128 stands for zero in the data rows.
In each game, the first row plays the second. By how much does the first row win? 10 means about a draw, 20 a big win and 0 a big loss. Wins can go round in a circle. Each row has two weighted sums of its numbers, A and B, taken from their middle values. A row wins by its A times the other's B, less its B times the other's A.
[76, 217, 151, 148, 201, 152, 162, 161, 54, 164, 131, 111, 115, 118, 72, 127]
[98, 177, 128, 222, 165, 82, 224, 147, 77, 37, 169, 217, 104, 168, 192, 74] 4
[160, 129, 119, 107, 162, 172, 122, 125, 132, 137, 130, 114, 96, 78, 130, 129]
[104, 148, 139, 136, 189, 178, 162, 134, 111, 129, 100, 122, 147, 89, 87, 122] 13
[154, 76, 123, 97, 80, 105, 67, 121, 170, 138, 128, 112, 105, 142, 113, 128]
[131, 112, 150, 182, 131, 87, 180, 150, 93, 115, 200, 169, 94, 159, 125, 0] 9
[96, 121, 113, 138, 99, 177, 117, 105, 129, 141, 133, 110, 166, 123, 82, 145]
[171, 103, 80, 141, 86, 150, 97, 113, 168, 121, 121, 132, 77, 133, 142, 166] 12
[90, 183, 112, 144, 122, 147, 144, 143, 91, 160, 129, 113, 126, 159, 96, 152]
[89, 171, 128, 116, 104, 137, 128, 139, 94, 175, 155, 103, 154, 151, 110, 149] 13
[70, 150, 128, 118, 121, 139, 153, 150, 92, 175, 169, 78, 122, 157, 94, 129]
[167, 78, 125, 59, 107, 105, 73, 117, 179, 136, 83, 99, 172, 114, 136, 128] 14
[86, 128, 198, 187, 148, 55, 219, 145, 101, 50, 187, 206, 115, 173, 211, 61]
[88, 113, 176, 226, 133, 90, 226, 124, 111, 43, 187, 222, 120, 167, 192, 70] 9
[162, 86, 153, 69, 123, 81, 78, 141, 167, 132, 88, 106, 118, 127, 143, 121]
[143, 87, 145, 135, 78, 151, 100, 95, 154, 149, 157, 114, 96, 113, 114, 165] 11
[116, 132, 143, 113, 163, 149, 150, 143, 130, 137, 87, 111, 150, 115, 115, 123]
[87, 139, 128, 112, 112, 149, 122, 137, 113, 135, 132, 105, 157, 141, 105, 132] 16
[84, 205, 82, 155, 142, 207, 136, 142, 61, 116, 171, 121, 116, 122, 87, 124]
[74, 158, 148, 121, 155, 147, 146, 141, 100, 136, 121, 112, 161, 128, 95, 133] 7
[113, 172, 104, 133, 122, 155, 107, 150, 104, 150, 130, 112, 100, 144, 97, 131]
[66, 200, 111, 131, 117, 145, 138, 150, 75, 160, 148, 101, 143, 162, 104, 152] 9
[179, 55, 131, 155, 99, 160, 94, 70, 190, 116, 108, 153, 145, 78, 105, 166]
[95, 157, 101, 118, 110, 128, 120, 154, 110, 150, 132, 89, 77, 171, 108, 139] 10
[134, 82, 92, 146, 82, 168, 119, 105, 168, 131, 126, 116, 131, 129, 96, 152]
[239, 18, 189, 177, 170, 237, 143, 48, 220, 129, 114, 180, 102, 0, 132, 160] 11
[84, 217, 69, 153, 169, 162, 157, 164, 75, 124, 96, 113, 124, 152, 85, 141]
[116, 106, 110, 111, 122, 158, 141, 127, 150, 136, 96, 111, 190, 127, 120, 134] 12
[91, 135, 62, 120, 109, 147, 129, 153, 136, 117, 98, 103, 133, 175, 111, 136]
[175, 76, 22, 117, 97, 151, 96, 121, 190, 72, 64, 126, 165, 133, 134, 135] 6
[107, 155, 153, 217, 155, 86, 227, 143, 89, 57, 194, 219, 102, 162, 210, 73]
[151, 80, 111, 112, 84, 128, 83, 126, 170, 142, 96, 109, 124, 147, 106, 128] 12
[114, 169, 123, 111, 119, 117, 109, 142, 108, 161, 123, 104, 106, 150, 122, 151]
[107, 139, 84, 133, 134, 152, 121, 148, 134, 102, 86, 123, 113, 156, 112, 134] 9
[97, 126, 139, 100, 97, 124, 102, 128, 123, 144, 126, 102, 159, 147, 107, 134]
[110, 162, 97, 145, 151, 192, 141, 128, 96, 118, 147, 114, 92, 105, 96, 137] 9
[112, 99, 141, 183, 135, 96, 185, 146, 94, 98, 207, 160, 97, 154, 108, 0]
[112, 172, 129, 105, 149, 148, 145, 154, 97, 164, 143, 102, 126, 123, 133, 131] 9
[168, 62, 97, 67, 92, 107, 80, 112, 190, 138, 81, 98, 171, 127, 135, 136]
[219, 107, 131, 80, 249, 130, 123, 164, 167, 64, 63, 141, 38, 45, 184, 96] 11
[195, 114, 128, 114, 168, 132, 113, 121, 165, 148, 64, 123, 97, 85, 127, 150]
[106, 94, 208, 181, 104, 79, 166, 141, 86, 153, 241, 148, 68, 168, 92, 0] 10
[173, 145, 68, 89, 139, 111, 92, 154, 138, 98, 83, 120, 116, 137, 164, 136]
[130, 107, 120, 91, 98, 113, 91, 142, 156, 113, 99, 115, 132, 154, 149, 134] 10
[132, 88, 112, 255, 46, 255, 163, 37, 163, 182, 174, 160, 159, 95, 61, 222]
[131, 133, 109, 127, 128, 83, 87, 141, 130, 106, 94, 103, 53, 157, 87, 145] 11
[100, 112, 125, 127, 76, 147, 118, 121, 136, 167, 149, 99, 123, 157, 96, 148]
[170, 64, 109, 130, 78, 145, 89, 87, 179, 153, 125, 112, 96, 114, 104, 162] 11
[145, 61, 172, 129, 54, 143, 69, 97, 176, 181, 135, 116, 118, 128, 87, 135]
[106, 179, 152, 200, 181, 76, 227, 164, 73, 48, 183, 216, 93, 161, 219, 66] 15
[135, 151, 117, 92, 100, 93, 81, 148, 120, 133, 140, 108, 78, 158, 150, 143]
[191, 82, 99, 96, 160, 119, 113, 139, 198, 83, 44, 139, 111, 109, 171, 135] 15
[150, 110, 62, 189, 120, 149, 99, 112, 154, 116, 71, 115, 25, 145, 45, 160]
[93, 115, 165, 208, 139, 83, 220, 128, 108, 46, 191, 212, 121, 159, 190, 66] 5
[130, 131, 101, 131, 112, 115, 101, 141, 139, 120, 109, 112, 44, 163, 115, 156]
[119, 152, 99, 143, 96, 163, 119, 125, 110, 145, 142, 105, 108, 142, 97, 149] 11
[106, 155, 51, 171, 104, 205, 158, 125, 123, 140, 129, 127, 164, 141, 108, 162]
[82, 140, 158, 104, 127, 130, 126, 139, 110, 162, 145, 97, 142, 134, 94, 127] 12
[160, 87, 123, 82, 112, 109, 88, 126, 170, 115, 95, 118, 139, 126, 151, 134]
[68, 198, 96, 130, 122, 146, 141, 154, 75, 157, 134, 96, 153, 164, 95, 144] 10
[119, 100, 178, 188, 172, 87, 223, 67, 128, 37, 166, 228, 206, 84, 221, 109]
[161, 122, 145, 106, 95, 110, 88, 123, 149, 150, 126, 124, 103, 136, 157, 165] 1
[185, 135, 114, 79, 149, 84, 86, 151, 145, 120, 81, 124, 88, 129, 170, 141]
[113, 125, 126, 203, 118, 179, 109, 88, 129, 108, 91, 134, 112, 117, 41, 172] 10
[138, 113, 108, 93, 131, 107, 91, 136, 151, 116, 69, 100, 142, 133, 111, 133]
[148, 105, 90, 94, 109, 118, 90, 121, 157, 85, 93, 126, 166, 130, 159, 149] 10
[175, 69, 142, 255, 135, 173, 205, 102, 132, 109, 187, 215, 82, 103, 99, 22]
[148, 147, 137, 95, 136, 128, 115, 144, 121, 155, 122, 111, 113, 119, 146, 140] 10
[134, 143, 51, 106, 109, 149, 131, 151, 134, 140, 102, 100, 140, 154, 130, 136]
[82, 192, 168, 213, 183, 54, 228, 165, 62, 52, 176, 212, 77, 182, 200, 72] 7
[148, 106, 136, 117, 122, 116, 102, 132, 153, 127, 119, 115, 52, 133, 128, 145]
[163, 83, 123, 82, 108, 99, 90, 132, 183, 115, 91, 122, 114, 138, 170, 142] 10
[148, 63, 124, 141, 80, 162, 113, 85, 182, 139, 105, 128, 163, 119, 108, 164]
[103, 185, 58, 164, 101, 180, 106, 125, 87, 112, 135, 123, 134, 148, 84, 157] 12
[93, 210, 53, 149, 150, 193, 140, 166, 76, 121, 112, 111, 117, 148, 86, 124]
[213, 66, 184, 38, 184, 92, 89, 152, 191, 128, 66, 118, 110, 74, 175, 90] 9
[106, 169, 186, 149, 190, 33, 209, 108, 81, 60, 181, 212, 195, 115, 242, 103]
[150, 157, 88, 125, 157, 152, 113, 157, 127, 130, 83, 119, 90, 129, 113, 126] 17
[136, 110, 82, 102, 82, 112, 82, 118, 142, 103, 131, 110, 120, 145, 138, 155]
[116, 157, 157, 244, 172, 115, 239, 143, 86, 50, 199, 233, 66, 146, 202, 71] 17
[94, 177, 138, 110, 124, 118, 127, 151, 98, 173, 130, 101, 125, 157, 113, 146]
[162, 121, 89, 78, 106, 116, 86, 125, 152, 153, 104, 105, 157, 124, 145, 147] 12
[84, 130, 226, 169, 189, 43, 227, 73, 94, 49, 179, 223, 228, 95, 236, 120]
[169, 147, 115, 83, 153, 84, 98, 149, 137, 123, 76, 112, 98, 125, 161, 149] 11
[123, 122, 129, 79, 105, 97, 82, 131, 137, 114, 128, 112, 141, 144, 153, 148]
[77, 117, 198, 92, 99, 109, 124, 135, 121, 201, 149, 87, 167, 149, 103, 132] 5
[170, 84, 77, 95, 88, 117, 90, 126, 168, 119, 111, 103, 108, 144, 139, 138]
[106, 139, 72, 99, 118, 123, 113, 131, 143, 94, 82, 117, 178, 150, 153, 164] 9
[164, 142, 44, 132, 110, 144, 91, 127, 137, 88, 91, 131, 137, 133, 130, 157]
[130, 117, 110, 151, 96, 142, 91, 111, 141, 92, 112, 138, 123, 134, 106, 157] 9
[135, 90, 153, 81, 90, 97, 74, 136, 155, 153, 113, 106, 131, 148, 127, 119]
[191, 113, 143, 86, 160, 110, 106, 125, 167, 174, 78, 115, 117, 88, 145, 150] 13
[76, 139, 68, 127, 96, 159, 137, 137, 113, 141, 146, 86, 135, 165, 83, 135]
[101, 181, 92, 118, 113, 151, 127, 138, 88, 147, 140, 100, 160, 141, 103, 141] 12
[177, 122, 75, 90, 119, 119, 114, 155, 171, 124, 80, 122, 95, 147, 191, 154]
[71, 210, 133, 132, 147, 151, 151, 161, 68, 149, 151, 115, 127, 147, 110, 138] 12
[145, 82, 102, 113, 84, 136, 81, 126, 169, 131, 96, 109, 135, 145, 105, 122]
[114, 178, 136, 134, 180, 176, 162, 135, 85, 157, 132, 119, 168, 85, 97, 128] 9
[120, 165, 143, 87, 111, 120, 82, 139, 104, 165, 153, 108, 130, 137, 134, 142]
[176, 69, 87, 123, 120, 147, 114, 120, 196, 106, 84, 129, 100, 118, 145, 149] 12
[152, 126, 159, 92, 113, 66, 80, 143, 139, 179, 107, 93, 44, 157, 119, 146]
[105, 58, 254, 255, 83, 96, 226, 0, 149, 85, 243, 255, 225, 70, 205, 210] 16
[175, 122, 91, 82, 118, 104, 89, 141, 151, 120, 90, 117, 133, 138, 165, 143]
[157, 81, 92, 127, 110, 159, 114, 114, 178, 98, 82, 133, 159, 118, 135, 147] 9
[251, 112, 192, 119, 255, 184, 135, 115, 165, 117, 79, 170, 66, 0, 170, 126]
[175, 157, 170, 135, 228, 110, 120, 155, 132, 143, 41, 130, 35, 95, 100, 133] 15
[106, 121, 189, 109, 148, 157, 142, 123, 116, 172, 175, 104, 125, 86, 101, 123]
[134, 122, 105, 114, 122, 144, 98, 138, 139, 101, 136, 129, 97, 129, 139, 129] 10
[83, 136, 165, 94, 82, 109, 103, 134, 104, 184, 180, 80, 103, 160, 106, 136]
[67, 155, 100, 132, 98, 161, 116, 131, 98, 126, 152, 99, 140, 157, 77, 136] 8
[162, 64, 171, 78, 93, 86, 70, 104, 183, 166, 107, 110, 135, 121, 129, 147]
[124, 148, 99, 112, 108, 141, 126, 146, 133, 154, 121, 111, 134, 150, 143, 155] 10
[117, 100, 116, 104, 95, 119, 120, 131, 153, 152, 121, 97, 125, 158, 115, 143]
[216, 47, 115, 95, 138, 127, 101, 114, 211, 104, 49, 127, 139, 81, 154, 134] 5
[164, 75, 98, 162, 91, 150, 103, 103, 187, 99, 125, 143, 54, 123, 122, 173]
[102, 129, 129, 129, 106, 153, 106, 119, 121, 137, 146, 113, 125, 136, 94, 140] 8
[79, 120, 144, 168, 104, 180, 148, 103, 118, 161, 168, 115, 141, 125, 63, 155]
[161, 85, 174, 70, 155, 117, 108, 130, 166, 137, 95, 120, 145, 90, 153, 119] 9
[60, 158, 92, 152, 102, 160, 159, 143, 88, 165, 163, 85, 136, 174, 81, 146]
[150, 147, 99, 117, 110, 105, 96, 119, 138, 111, 117, 129, 95, 132, 161, 186] 9
[158, 130, 101, 125, 108, 108, 84, 119, 144, 140, 93, 113, 81, 138, 110, 165]
[58, 156, 111, 140, 105, 168, 137, 136, 96, 143, 146, 101, 162, 152, 70, 132] 8
[154, 79, 153, 197, 111, 104, 180, 45, 126, 114, 205, 198, 217, 82, 140, 83]
[170, 121, 89, 103, 112, 125, 99, 132, 148, 133, 103, 111, 108, 130, 147, 146] 11
[102, 131, 191, 164, 131, 51, 167, 88, 64, 152, 207, 159, 218, 122, 115, 55]
[155, 142, 47, 123, 107, 127, 87, 144, 137, 109, 79, 110, 109, 158, 119, 143] 9
[174, 70, 125, 79, 94, 103, 73, 135, 175, 133, 125, 106, 87, 134, 139, 116]
[155, 107, 141, 95, 153, 129, 108, 141, 159, 107, 94, 131, 123, 107, 153, 126] 10
[184, 141, 136, 83, 174, 120, 99, 142, 136, 128, 94, 129, 109, 86, 166, 132]
[83, 186, 103, 120, 120, 146, 145, 154, 85, 148, 144, 108, 155, 161, 123, 139] 9
[113, 167, 117, 97, 145, 138, 143, 160, 109, 156, 125, 113, 141, 138, 148, 132]
[71, 146, 175, 139, 96, 149, 131, 123, 93, 183, 186, 96, 94, 144, 74, 143] 13
[96, 165, 207, 168, 170, 30, 211, 94, 79, 73, 206, 217, 180, 118, 239, 127]
[99, 112, 181, 204, 151, 97, 182, 146, 84, 101, 165, 172, 121, 152, 75, 0] 5
[119, 110, 74, 140, 88, 149, 103, 118, 146, 95, 85, 116, 166, 146, 99, 151]
[110, 147, 173, 111, 172, 164, 150, 140, 103, 157, 161, 110, 94, 91, 111, 116] 10
[105, 157, 160, 221, 139, 76, 220, 141, 84, 61, 197, 220, 86, 174, 203, 80]
[136, 96, 101, 91, 76, 102, 73, 141, 150, 127, 130, 94, 106, 163, 118, 128] 8
[125, 113, 133, 90, 117, 119, 106, 134, 148, 135, 87, 110, 151, 142, 132, 132]
[160, 103, 154, 81, 106, 98, 89, 131, 148, 163, 130, 99, 82, 128, 142, 139] 12
[143, 98, 147, 97, 114, 104, 85, 137, 155, 149, 84, 102, 113, 138, 106, 126]
[106, 164, 177, 161, 166, 51, 209, 97, 81, 64, 201, 211, 186, 115, 241, 111] 13
[197, 131, 114, 87, 207, 146, 133, 143, 157, 111, 73, 138, 121, 60, 188, 137]
[98, 98, 198, 186, 135, 86, 182, 149, 92, 109, 196, 166, 124, 155, 104, 0] 13
[140, 108, 114, 70, 125, 124, 94, 134, 143, 141, 132, 91, 121, 118, 129, 121]
[101, 114, 104, 138, 111, 181, 148, 123, 140, 137, 121, 110, 173, 127, 97, 137] 9
[176, 113, 95, 102, 95, 105, 80, 120, 159, 137, 97, 120, 123, 136, 147, 162]
[107, 186, 144, 133, 158, 156, 133, 146, 92, 151, 134, 121, 101, 116, 110, 142] 10
[102, 94, 238, 130, 150, 40, 166, 84, 95, 122, 198, 168, 242, 95, 143, 43]
[189, 116, 127, 53, 137, 95, 75, 135, 159, 153, 96, 114, 133, 104, 164, 130] 14
[130, 100, 149, 83, 125, 112, 110, 138, 157, 148, 83, 106, 145, 135, 134, 129]
[65, 149, 176, 128, 143, 150, 148, 157, 80, 175, 143, 97, 162, 142, 50, 85] 16
[103, 94, 116, 175, 130, 83, 181, 87, 110, 72, 152, 175, 250, 126, 121, 47]
[95, 172, 143, 192, 150, 59, 220, 164, 80, 49, 188, 208, 103, 186, 224, 67] 17
[182, 130, 106, 107, 155, 113, 91, 127, 152, 125, 76, 126, 109, 103, 134, 149]
[153, 86, 125, 77, 101, 106, 78, 129, 163, 129, 84, 108, 160, 139, 141, 127] 9
[76, 146, 110, 169, 117, 204, 159, 121, 105, 120, 140, 126, 164, 127, 77, 143]
[106, 178, 85, 119, 112, 146, 117, 148, 99, 143, 134, 106, 114, 159, 118, 141] 12
[182, 124, 71, 67, 127, 101, 93, 150, 157, 129, 76, 107, 140, 132, 169, 137]
[27, 212, 137, 180, 161, 179, 147, 148, 47, 121, 156, 108, 86, 144, 29, 132] 10
[93, 175, 225, 140, 162, 11, 196, 109, 72, 79, 215, 210, 174, 130, 251, 109]
[139, 104, 149, 102, 132, 108, 91, 125, 155, 141, 84, 109, 122, 121, 106, 141] 10
[107, 184, 121, 134, 139, 138, 120, 145, 96, 147, 117, 117, 107, 145, 103, 149]
[123, 118, 158, 151, 128, 47, 167, 92, 97, 119, 187, 172, 222, 121, 146, 59] 13
[193, 79, 159, 43, 172, 91, 86, 132, 180, 127, 65, 112, 152, 71, 160, 113]
[166, 82, 189, 215, 145, 117, 192, 131, 112, 131, 197, 192, 85, 116, 116, 0] 9
[146, 144, 41, 109, 113, 149, 115, 139, 140, 124, 91, 109, 154, 141, 133, 148]
[166, 101, 74, 125, 85, 132, 85, 114, 151, 105, 132, 118, 95, 129, 126, 148] 8
[163, 98, 96, 78, 137, 113, 98, 123, 177, 85, 75, 132, 155, 110, 180, 151]
[90, 176, 200, 186, 151, 43, 209, 158, 69, 70, 214, 211, 83, 180, 228, 70] 8
[119, 185, 89, 152, 178, 152, 143, 157, 102, 126, 83, 114, 58, 135, 98, 145]
[164, 137, 118, 77, 128, 84, 99, 156, 157, 136, 92, 116, 93, 149, 183, 155] 6
[141, 156, 160, 101, 129, 96, 74, 153, 112, 152, 126, 109, 76, 138, 121, 133]
[107, 120, 115, 100, 84, 120, 112, 137, 131, 156, 145, 90, 96, 165, 124, 144] 7
[136, 113, 128, 98, 121, 98, 84, 141, 144, 131, 104, 100, 91, 142, 108, 124]
[148, 148, 105, 118, 121, 106, 82, 145, 120, 137, 108, 111, 66, 154, 113, 138] 10
[171, 120, 120, 163, 103, 141, 97, 104, 157, 133, 109, 146, 70, 120, 131, 185]
[79, 128, 164, 215, 142, 92, 225, 133, 101, 38, 182, 213, 133, 165, 192, 67] 15
[156, 95, 111, 69, 102, 85, 85, 121, 172, 104, 91, 117, 155, 133, 179, 158]
[166, 81, 136, 91, 102, 101, 91, 104, 185, 111, 114, 133, 127, 116, 177, 175] 11
[72, 155, 113, 125, 127, 177, 152, 143, 102, 131, 134, 109, 180, 138, 98, 124]
[179, 123, 125, 95, 133, 108, 92, 140, 147, 142, 105, 114, 83, 117, 149, 137] 10
[111, 84, 169, 192, 128, 95, 179, 137, 108, 105, 191, 172, 130, 154, 104, 0]
[96, 175, 108, 126, 113, 155, 136, 146, 101, 160, 134, 107, 128, 151, 117, 147] 10
[165, 79, 121, 102, 109, 115, 94, 105, 181, 119, 112, 128, 109, 117, 152, 162]
[159, 89, 152, 79, 121, 79, 75, 123, 166, 128, 79, 115, 137, 131, 138, 137] 9
[93, 149, 161, 131, 177, 172, 149, 134, 107, 152, 109, 107, 151, 93, 77, 123]
[69, 186, 86, 152, 120, 156, 151, 151, 80, 158, 142, 94, 117, 167, 80, 146] 11
[111, 74, 178, 188, 108, 87, 175, 69, 121, 104, 180, 189, 229, 114, 118, 58]
[110, 168, 87, 139, 133, 167, 148, 140, 106, 150, 122, 111, 145, 137, 103, 148] 11
[64, 151, 161, 118, 115, 152, 127, 137, 88, 174, 191, 91, 105, 136, 80, 125]
[124, 148, 151, 86, 97, 100, 97, 130, 125, 173, 149, 112, 132, 143, 159, 167] 15
[90, 135, 54, 139, 123, 187, 159, 135, 116, 121, 124, 101, 172, 137, 81, 127]
[150, 99, 126, 71, 89, 94, 69, 125, 147, 159, 140, 93, 103, 136, 132, 132] 13
[187, 138, 171, 83, 206, 118, 118, 154, 142, 147, 80, 127, 86, 74, 160, 128]
[159, 127, 94, 103, 104, 124, 90, 126, 145, 139, 105, 117, 135, 133, 139, 153] 8
[144, 83, 210, 164, 203, 80, 198, 88, 123, 78, 150, 198, 196, 59, 153, 38]
[156, 131, 145, 129, 99, 117, 80, 119, 139, 160, 122, 126, 88, 138, 121, 157] 2
[107, 118, 113, 136, 129, 156, 141, 126, 141, 140, 91, 114, 157, 134, 94, 143]
[96, 219, 165, 178, 255, 175, 175, 159, 61, 148, 99, 119, 31, 81, 52, 128] 4
[166, 79, 95, 66, 101, 91, 94, 120, 193, 109, 73, 119, 175, 133, 183, 162]
[149, 153, 67, 115, 114, 125, 105, 158, 136, 116, 91, 121, 93, 164, 153, 151] 12
